Read these off the grid that follows. Indices start at 0.
1) What is the entry in the bottom-right corner?
2) What is the entry in the top-left corner?
3) What is the entry in the top-right corner?
4) What is the entry at row 1, column 0?
5) What is the entry directly below the largest entry?
6) What is the top entry of the column that holds the largest entry?
7) What is the entry at row 1, column 2?
7,6,6,7,6
2,6,7,6,3
2,8,9,8,2
2,7,8,7,2
7,6,6,7,6
8,4,4,5,8
7,6,6,7,6
7,5,5,6,7
2,7,8,7,2
2,6,7,7,3
1) 3
2) 7
3) 6
4) 2
5) 8
6) 6
7) 7
